0: [374 400 385 531 407 438 637 527 449 427 380 374 546 420 414 481]
1: [266 600 463 438 512 672 210 631 243 731 334 501 251 541 476 719]
2: [197 356 827 545 500 376 613 568 579 418 740 426 520 485 401 529]
3: [574 337 238 552 356 482 583 291 437 449 542 346 645 366 484 471]
4: [477 495 386 446 624 398 468 384 372 384   0 999 602 449 594 672]
5: [616 691  94 522 412 492 399 368 505 477 256 350 218 433 513 517]
6: [213 445 872 596 566 672 507 588 464 669 517 333 527 397 653 429]
7: [607 463 641 490 812 699 668 484 448 526 620 441 685 411 569 648]
8: [874 592 380 625 432 458 389 452 407 452 378 439 237 518 455 427]
9: [767 343 429 461 469 438 340 472 215 468 510 445 524 428 317 425]
10: [543 326 459 405 367 462 607 452 448 361 237 483 603 371 433 316]
11: [718 547 480  56 417 607 484 489 603 412 155 999 661 338 719 532]
12: [437 450 932 190 501 600 439 605 257 538 484 439 663 401 322 512]
13: [611 639 237 573 460 429 349 474 611 463 654 468 309 485 552 479]
14: [336 513 904 489 634 429 545 484 516 277 733 322 267 770 492 501]
15: [594 763 392 806 593 430 591 488 483 382 999 504 420 727 398 648]
16: [321 367 859 654 545 451 735 520 473 573 671 517 524 424 507 456]
17: [631 476 519 510 463 413 392 430 460 623 739 457 215 441 353 421]
18: [373 530 673 369 372 722 389 492 652 377 396 288 479 543 494 653]
19: [615 351 562 450 580 510 613 515 469 542 249 420 558 421 505 423]
20: [545 502 465 520 481 436 741 413 664 521 514 403 537 715 454 359]
21: [560 722 524 507 494 545 810 474 755 494 920 384 417 600 509 615]
22: [316 442 701 308 554 619 477 559 459 631 414 389 687 302 476 555]
23: [691 557  38 583 468 385 426 453 523 268 121 999 357 327 464 523]
24: [701 679 155 498 349 473 322 435 441 517 246 436 334 395 457 546]
25: [400 385  89 435 513 320 382 563 559 490 199 343 226 675 483 472]
26: [483 682 493 646 520 425 469 465 478 337 731 431 283 620 335 601]
27: [545 577 678 302 486 655 323 540 326 517 504 500 597 392 451 614]
28: [420 690 999 445 587 457 683 493 116 213 807 527 320 791 315 492]
29: [300 489 737 379 641 586 429 527 399 737 501 402 522 441 544 632]
30: [254 618 966 504 570 466 605 439 498 142 543 415 351 677 431 535]
31: [567 657   0 558 341 456 383 448 694 473 105 999 253 579 602 482]
32: [597 436 437 379 457 517 459 547 536 642 159 390 850 299 540 449]
33: [473 450 654 297 623 586 502 544 451 669 529 351 472 403 599 591]
34: [296 264 884 524 546 443 555 668 430 310 591 330 637 418 538 693]
35: [302 325 364 558 486 460 784 536 570 351 561 319 602 694 379 350]
36: [540 167 682 252 399 786 316 437 495 664 418 224 774 308 537 291]

[322 148 457 547 454 429 772 560 687 306 482 405 652 521 383 305] 35 0 10
[321 689 519 583 504 472 679 654 615 164 256 982 392 754 495 639] 4 31 30
[367 330 840 548 486 369 519 545 379 444 707 290 564 551 309 515] 2 34 16
[596 608 574 700 164 421 499 595 407 669 801 507 370 439 465 610] 17 26 13
[487 603 212 641 402 433 372 500 711 498 496 482 282 665 536 473] 13 5 25
[614 487 693 834 393 624 345 474 420 877 814 448 488 433 598 554] 17 6 16
[384 560 749 551 792 693 845 502 603 661 589 242 744 500 634 819] 7 29 33
[474 608 272 490 488 460 335 443 640 434 476 451 306 635 442 476] 13 5 26
[798 796 160 671 421 378 430 559 960 564 805 490   0 619 382 338] 13 17 26
[254 493 649 333 575 585 309 444 410 802 426 445 591 488 531 598] 29 22 33
[634 529 440 469 428 525 387 430 458 747 748 466 240 520 443 433] 17 13 8
[896 467 403 487 569 428 456 522 304 383 547 375 614 340 478 457] 9 8 3
[389 486 489 603 524 492 583 533 444 322 501 411 696 314 436 528] 0 3 10
[314 538 215 523 539 456 574 511 456 286 314 999 698 494 594 371] 4 23 10
[666 723 256 964 511 475 626 478 665 494 952 388 685 611 527 683] 15 21 26
[381 532 878 476 574 439 727 530 137 264 722 544 309 651 298 494] 28 30 14
[494 736 143 795 656 541 345 321 603 381 733 417 303 623 554 368] 13 26 15
[484 191 322 314 509 560 682 267 711 605 595 570 690 702 659 403] 20 3 35
[619 620 154 528 528 526 374 471 631 395 512 435 254 545 472 457] 13 5 24
